Rotation paths and how fast each direction turns (degrees a step)
Each turn is a multiple of 5 degrees from 10 to 175, or 0.
Each row of a path follows its step; steps can be skipped.
Rotation 1:
step 0: [ 13.1   7.8  16.5  -4.6  -6.1 -15.6 -24.2  15.2 -31.1  -8.1  36.9 -18.0
  35.3 -31.7 -17.4  -0.1   6.7  11.9  44.2 -33.6 -11.7  -8.6  24.6 -14.9
 -18.7  25.1  -2.0]
step 1: [-35.1   8.0  16.6   2.7 -13.4 -32.6 -23.2  24.3 -12.4   6.9   2.3  42.9
 -21.1 -13.8  43.4  22.8  15.5  15.1 -11.6   5.5 -20.4 -22.1  15.4 -20.6
 -20.2  12.5 -17.2]
step 2: [-25.4  17.2  -6.5   7.2  17.6 -65.9  12.3 -57.4 -16.2 -15.5 -18.8 -10.2
   0.6  -6.5  -9.0  -7.6 -11.3  -3.7  -2.5   5.4 -12.1 -28.8  -8.6  -4.1
 -22.9  -3.4  -6.0]
step 3: [ -0.1   2.9   7.4  34.7  20.7   8.4 -36.9 -23.1  42.8  -2.1   3.4 -12.1
  -2.3  13.7 -21.6   5.6  13.6  -1.0   2.8 -45.5 -43.4 -11.1  -8.6 -24.1
 -15.7  22.5  -8.2]
step 4: [-37.0  34.3  27.0   8.4 -19.5  13.3  -9.3  -6.1  -3.9  -0.7 -15.4  12.6
  -2.5  -1.7 -10.1  10.7 -25.5  21.6 -45.1 -28.2  -8.0  31.8  18.7 -31.0
  -5.2 -27.8  19.2]
step 5: [-13.3   8.3  -4.9  -6.6   5.0  -8.0   4.6  -0.6  -8.0 -28.3 -13.9  -3.5
 -54.7  31.7 -16.3 -35.6  11.4  25.3  -4.5 -12.0  17.3  -4.9 -49.4 -11.1
  -6.6 -33.7   4.1]
step 6: [ 11.2  -2.2  -1.9   1.0  -9.3  15.5  43.6   8.5  -5.9  31.7   4.1 -41.5
   2.9  30.2 -47.0   0.2  12.9  38.6   4.4 -26.0 -27.9 -20.7   6.3  -6.6
  15.4   2.2   0.7]
step 7: [  6.7  -6.1  47.4  14.4  16.9  19.8  46.6  26.2   1.2   5.9  14.9  40.4
   0.5  23.4  10.9  23.7  -2.2   0.0 -21.0   4.1   4.0   6.2 -13.6 -38.3
  25.2  -6.8  -7.4]
step 8: [  1.9  40.4   9.0  -3.8  16.7 -22.4  46.9   4.3   1.8  12.3  11.4  -3.0
  -7.3  18.6  12.4 -61.1 -35.2  -8.7  15.7   8.1  25.0  12.5  -0.9   8.5
  10.4   8.3   3.9]
step 9: [ 13.9  12.4 -24.3  12.5   6.7  33.3  12.5  -8.9  34.4  35.3  42.7  -2.5
  -8.6  28.9  -0.4  -7.7  36.7   0.0  26.9  34.1   4.5  -3.8  17.2  -3.4
 -29.0   0.8  -0.1]
[ -5.5   0.0   6.0 -14.1 -12.0  -4.8  -6.1   8.1  15.8   7.9  -5.6  14.1
   7.5  16.1 -10.4  -4.2   2.6   2.3   5.8   1.5 -13.4  -4.0   5.1  13.3
  -1.4   6.8  10.1] : 135
[-19.1   0.7   1.2  -2.6   2.1   3.2 -10.8 -14.9   8.4 -14.8 -20.3 -11.3
   0.0   1.2   3.2   9.7   3.0  13.0  -9.1  -9.3   0.5  -1.9  -2.9  -0.7
  -0.3   9.4   1.7] : 35
[  6.3  -1.7  -4.1   1.8   6.9  -2.5   3.3  -3.9  13.9  13.2   0.9  -9.2
   3.6 -19.6 -12.1 -12.1  18.7   7.7   9.1  -9.8   6.8  -2.9  -8.1   1.1
  -3.7   6.9   7.6] : 120
[ -4.1  12.9  -5.8  -4.6  -7.4  -6.8   9.5  -6.0 -14.9  11.3  -7.0 -13.2
  13.5  -7.8  -9.7  -2.3 -19.2   2.3  -2.0  -4.3  -0.8   4.8  14.2   4.0
   6.0   4.0   6.5] : 175
[ 11.5  16.9  11.5   7.1  -3.5  -1.8  -0.6  14.7  -0.7  -5.1  -9.0  18.2
   4.9 -11.2   8.8   2.6   6.1   4.1 -12.2 -13.3   7.3   8.4   3.4   1.2
   5.7   6.7   4.0] : 110
Rotation 2:
step 0: [ 38.8 -17.3  37.6  -6.1   3.7 -12.0  17.8  19.0  15.1  -3.1  47.8 -16.7
  49.7 -32.8  -8.0  -8.3  22.3   7.0  -0.9   0.2  37.7  20.0  -5.2 -30.1
   8.5  34.6 -23.6]
step 1: [ 19.3  -9.8   8.1  19.1  -2.6   3.0   2.5   1.4  -0.5  -8.3 -14.3   9.6
  41.9 -12.7 -38.9  14.1 -57.5   8.7  24.9 -33.4 -44.9 -22.5  -0.8  11.5
 -44.8  26.2 -22.5]
step 2: [ -0.7  12.5  22.6  -6.0 -44.3  12.7 -12.9 -28.2 -23.2 -41.2  47.2 -26.6
 -22.8 -16.4 -19.7 -23.2  28.7   3.4  -5.7 -29.1 -47.0 -14.1 -11.2  26.2
   7.2  -3.3  10.8]
step 3: [  8.2  -5.7 -17.6  13.8  17.7  -3.4  27.7   9.3 -24.3  36.8  17.0  24.4
  16.2 -13.0   9.4  14.1   7.9   7.1 -14.1  17.7 -66.3   4.8 -16.4   2.9
   5.9 -53.6  49.1]
step 4: [ -1.9 -14.5 -11.2   2.1 -26.3  12.8  -6.5   6.3  34.6   6.0 -17.2   1.3
  12.4  11.5 -30.1 -26.5   0.9  52.0   6.8  36.6  18.4  -5.3 -13.9  19.7
  72.2 -11.8  25.0]
step 5: [-47.4 -22.5   6.4  12.1  28.6 -15.3  14.7  -5.6 -17.5   0.5 -45.3 -39.7
  56.9   4.0   0.4 -13.5  36.1  23.2  -6.9  16.3  -0.4   3.5  40.4 -16.5
 -10.4   9.0  -6.6]
step 6: [ 32.9  -6.5  12.7  17.8  -0.1   4.3 -45.8 -12.5  11.7  18.6  -6.3 -34.6
  10.9 -51.8  18.3  22.2  15.7  39.4  32.0 -40.2  37.6   0.1 -12.9 -11.5
 -15.7  15.4   9.9]
step 7: [ 11.7 -42.3  36.5 -23.6  16.9  29.6   3.0  25.5  40.5 -27.6  11.8  -5.6
  38.8 -20.7  23.2   0.4  -8.7 -39.9 -14.1 -25.7 -38.4 -27.0 -14.2   4.0
 -12.0  21.5   2.6]
step 8: [ 45.9  25.1  27.7  27.5   2.9  -7.4 -21.6 -17.9  -2.8 -18.7  17.9  23.3
   2.3 -37.9 -28.3 -10.9 -23.8   9.8 -38.8   6.3 -36.8  23.3  23.3  47.0
   8.3   0.3 -14.9]
step 9: [-30.8  32.9 -29.5   7.7 -29.7  28.2   4.8   4.7  -2.1 -35.3  43.6  22.4
  34.9  -1.2  -3.0 -14.3   7.2  33.2  10.2  30.9 -38.8 -15.2 -10.7 -19.0
 -25.4 -28.6  12.0]
[ -9.5  -5.8  17.4  -1.4  -3.1   1.0  -4.8   4.7  -2.6  10.8 -17.6   0.6
   0.4 -22.6   6.7   2.0   0.8  -3.6   0.8   6.8  12.1  -8.3  -1.7 -12.1
   4.0   5.4 -12.8] : 55
[ -2.7   7.6  -8.5  -8.6   9.8 -10.8  -4.6  11.6   3.0   6.4   2.7 -20.6
   3.5   3.3  -7.6   7.5   6.5   6.1   8.3   8.0  -3.4  -0.5 -13.9   6.8
  -3.9   7.6 -19.4] : 70
[ 14.2   6.4  -6.0   1.5 -10.4   7.0   4.1  13.2   7.3  16.8   1.4   0.2
  12.0   6.4   2.2   2.5  -3.8  -4.0 -10.6  -5.0   5.4  -4.1 -19.3 -15.9
  -0.6   2.8   9.9] : 115
[ -3.4   8.1 -15.7  11.0  -2.5   5.0  15.1   7.6  10.8  -3.7  -8.3   0.9
  -3.7  -9.3 -13.0  -9.5   1.1   8.5  -9.4 -12.5  -0.8  -0.3  12.3  -6.1
   1.4   0.6 -16.8] : 95
[ -5.3  -1.9  -4.8  -6.4   3.2  -9.9  12.3 -13.0  -9.4   7.3  -4.6 -14.4
   2.3  -3.9 -12.0  -3.5  -7.4  -4.3   4.8 -10.6   2.7 -12.3  -6.6  -1.2
  17.0 -16.6   8.0] : 40
[ 13.4   6.2  -5.2   8.8   7.6   4.8 -12.2   1.3   1.0   5.6 -10.3   9.2
  -6.8  -6.2  -8.4   4.2 -15.0  12.6  20.0   2.9   3.7  -4.2  -1.8   0.8
 -11.3 -13.9   3.8] : 145
Rotation 3:
step 0: [ 10.4 -21.7  14.8 -55.1 -25.4  -1.5   9.5 -35.7  -9.8 -27.2  -4.6   7.3
 -24.1 -34.8  21.1 -16.4   1.1 -11.1  14.1  28.4  10.3  23.6 -39.3  16.5
 -15.3   8.3 -35.5]
step 1: [-26.8  19.4 -10.9 -47.2   2.9  24.9  13.9 -14.8 -37.2  -8.7 -37.3 -16.5
   7.7 -18.0  27.6  -7.6 -52.5   1.5 -22.6   8.7 -34.3  -6.9 -16.5  19.2
  -5.9 -26.1  -9.0]
step 2: [-16.6 -11.8   7.5 -42.0   1.6 -25.1  14.8 -17.0  -8.8 -53.8  -4.1  -1.2
  -1.0 -12.6  33.1  16.9  -1.0  15.5  -9.1 -24.5  26.2 -27.2 -42.8  29.2
 -36.1  15.0   2.5]
step 3: [-25.8  11.0 -32.0 -26.3  27.0 -15.3   0.5 -17.0 -54.0   2.5 -46.4  -3.8
  -6.2  19.7   2.3  -1.1 -32.7 -17.0  18.0   4.4  36.5   5.6 -29.3   4.2
 -18.8 -21.8  19.4]
step 4: [-20.7   8.7  11.6 -17.8  52.0  12.0  35.4  -1.4  -7.5 -52.7  14.8 -15.1
   4.6 -13.3 -12.7   4.0 -12.0 -13.5  49.5 -14.3   4.4 -14.9 -30.4  -8.3
 -41.5   2.2   7.7]
step 5: [ 24.7  -6.9  -2.9 -52.3  22.6  25.8  23.1 -19.5 -33.7  -9.2   2.8  -8.6
   8.4  39.1 -23.8  14.4 -17.4  31.1  20.3   1.2  43.1  13.8   1.6  -1.3
  -6.8 -35.3  21.4]
step 6: [  9.8  -7.9  -3.1 -30.1   5.0   8.5  29.5  30.7  -7.6  -5.4  37.0 -20.8
  -0.3 -28.9   5.2  12.8 -10.6 -18.5  20.2  22.7  32.4   2.3 -23.2 -30.0
 -48.7 -42.7 -27.5]
step 7: [ 31.6  14.2 -18.1 -41.7  -0.8  24.5  27.5  25.3 -35.9 -19.9 -10.1 -10.1
 -24.2  32.3  27.1  -4.8  -6.8  46.9  19.0  17.5 -18.4  -2.2  15.9 -16.4
 -31.5 -10.5 -12.7]
step 8: [-11.7   4.2  -7.2 -37.2  -6.9  26.3 -12.7  35.1  30.6  19.4  12.8 -33.4
  -9.5   9.8  42.5  19.1   2.9  15.3  13.5  -0.7  26.6 -30.0 -28.0  14.9
 -49.3 -23.3   1.5]
step 9: [ -5.1 -23.7 -20.8 -13.5  21.8   8.2 -28.6  18.0 -17.9 -16.3 -28.4 -39.6
 -54.0  29.2  21.1  -7.5   3.8  12.1  10.2  13.4  17.1  34.6   5.9  -0.7
 -42.2  16.9 -21.7]
[ -5.4  -4.3   6.2   5.8  14.9   8.0  -8.1 -18.1   7.4  -4.2   3.7  -7.4
  -0.9   3.8 -19.6  -4.0   2.6  -8.5  17.8  -2.3   7.4  12.5   4.9  -5.6
   2.0   0.0   9.4] : 60
[ -4.3  -1.0  -2.6   1.6  -6.9 -21.5  -7.1  -5.1  -4.5 -10.9   2.4  -8.1
   7.9  -3.6   5.0 -10.5   8.4   4.2 -11.4  -2.9   7.0   5.7  12.1 -17.2
  -9.0 -14.7   5.2] : 100
[  2.2  -0.7  -0.9 -11.5 -15.6  -4.1  -0.5  -8.1  -1.4  -7.2   4.5   6.4
   1.8   4.0   8.2  22.6   9.8   4.2  17.6  -9.9  -6.6  -1.0  11.9   2.6
   5.0   4.3  13.4] : 135
[ -9.4 -10.8   4.3   6.1  12.2 -18.8  13.5  -9.3 -14.8  -1.1   1.4   7.6
   9.2   3.0  -0.2   2.1  -8.0  -8.2  -4.4  -9.0  -6.9   1.7 -10.4  15.0
   1.1  -2.1   8.7] : 35
[ -4.8  -4.7  -5.4   9.7   3.3   5.0   8.5   5.1  -5.2   5.3  14.7  -8.2
   2.5  20.8   0.9   8.2  11.3  -0.7  -0.4  17.6   0.0  -3.2   9.8   6.2
 -19.4  -1.0   0.3] : 20
[  4.9 -16.7  -7.2   1.1  -7.1  -6.2  -7.5  -5.6   4.3   9.0   1.7   6.3
 -12.0   1.7  -3.8  19.2  -5.4  -4.7 -10.6  -1.2  25.6   4.6  -6.6  -0.5
  -2.2  -0.9  -3.9] : 120
Rotation 4:
step 0: [ 18.3   5.3 -32.5   6.6  -0.7 -28.2  10.6 -13.4 -14.0   9.0   0.9  21.5
  34.9  -5.1  39.7   2.4 -47.3  -9.2  -4.0 -10.3 -16.2  27.6 -14.2 -36.6
   7.2  25.3 -21.4]
step 1: [ 33.0 -14.9  -2.5 -45.5  -8.0   1.0  -3.1 -27.2 -39.6  10.0  -2.3  32.3
 -13.4 -43.5 -31.5  -6.7 -28.6  10.1 -12.5 -17.8  -9.6 -22.5 -14.6   1.4
  -3.8  15.2   1.8]
step 2: [-35.8 -47.9  -5.7  -4.1  18.0 -30.2 -16.2 -19.1 -16.5   3.2   9.1  -9.7
 -30.1 -26.6  14.1  -3.0  -0.2   3.4  27.7 -24.6  -5.3   1.1  14.3  48.2
 -13.5  17.7  -4.3]
step 3: [-12.6  21.9 -28.9   7.7  -5.9  21.8  -6.8 -22.6 -36.3 -35.4  22.6 -23.3
  21.4 -12.4  17.7  13.8  36.3  -6.4  33.6 -20.2  28.9  20.1 -24.4  10.5
  -6.0  16.4   5.6]
step 4: [  6.1 -24.6 -54.7  18.8 -41.5  -3.8  10.1   1.4  13.0   4.5 -19.1  25.2
  23.3 -13.1   7.9  -9.2  17.2  14.7  -2.4 -12.2   1.4  16.9 -18.1 -36.0
 -41.5  11.9  -9.5]
step 5: [ -5.6  10.6 -12.0  -8.9   1.1 -28.9   5.7  -8.1 -35.9  27.3   5.7 -12.4
  27.4 -35.2 -11.2  -7.5 -21.6  16.7 -11.0  11.9 -62.8 -16.4 -21.3 -20.2
 -11.9  10.0 -11.5]
step 6: [ 11.8 -27.8 -18.9 -46.6  18.6 -16.6   2.0 -46.9  -9.8  10.1  -1.6 -19.9
  -3.4   2.8 -22.6  15.8 -26.6 -21.5  23.0 -28.8 -15.4   9.9  22.7   3.0
   3.4  33.2  14.6]
step 7: [ -6.1 -28.6  -8.7  -7.5  12.6  -1.4  32.4 -35.0 -27.4 -15.3  49.7  36.4
   5.0 -12.8   1.3   0.4  33.4   1.6  24.7  -5.1  18.6  -2.0   1.3  35.7
 -19.0  -7.8  11.9]
step 8: [-26.4  16.2 -67.4  -7.4   3.0  -5.9  16.1  20.2   2.8 -19.0 -12.3 -16.0
 -24.9 -17.3   8.7 -12.9  47.5   8.2   9.5 -15.5  -4.0   0.1 -22.8   5.4
 -28.1   1.0  -2.8]
step 9: [-40.4  30.0 -23.8  19.7   4.8 -14.4   4.8 -27.6   4.7   2.2 -15.8  16.8
  36.1   1.3   4.3  28.8 -13.1  19.6   1.1  -5.0 -26.5  22.3 -23.9 -41.3
 -21.5  23.8   7.0]
[ -3.2  -1.3  -6.1   4.3  17.3  -5.8  -8.0   8.3   2.9 -20.6   4.3   2.9
  -3.1  -3.3 -12.5  10.5   1.7   9.7  -7.7  -6.3  15.0   2.1  -3.9  18.8
  -6.0   1.1  -1.0] : 70
[ -2.0 -16.6  -9.3  -7.3  -2.6   0.8  -1.0  -2.8  20.5   7.1 -21.1   0.2
  -8.9  -1.2   0.5   5.3   3.0  -0.8  -3.4   0.0   3.4  17.3  14.6   1.1
  -2.8   6.6  -7.4] : 160
[  5.7  14.7   1.8   3.7   0.2  -6.4  10.1 -14.0   9.1  -7.4  -6.1 -10.3
   2.4  -9.2   1.8  18.0  -4.4  -9.2   1.2 -14.9   9.4   1.3  -2.3  -9.0
  15.8   3.4   6.8] : 125
[ -4.3   9.6 -15.5  -1.0 -10.9  -6.2   7.0  -0.7  -4.4 -11.8 -12.4   9.9
  -8.1   6.1   1.2   1.5 -14.7  10.9 -15.9   7.0  -5.1  -3.6  -8.6 -10.1
   1.7  -7.3 -11.6] : 85
[-15.4   8.6  -5.0  -6.1   5.6   2.0 -12.9  -3.5  -5.0  -1.4   1.6  -9.2
   8.5  25.0   0.6   3.3 -10.6  -0.2  10.1   2.1  -1.4  11.7   0.9   2.0
  10.1  14.5  -4.9] : 115
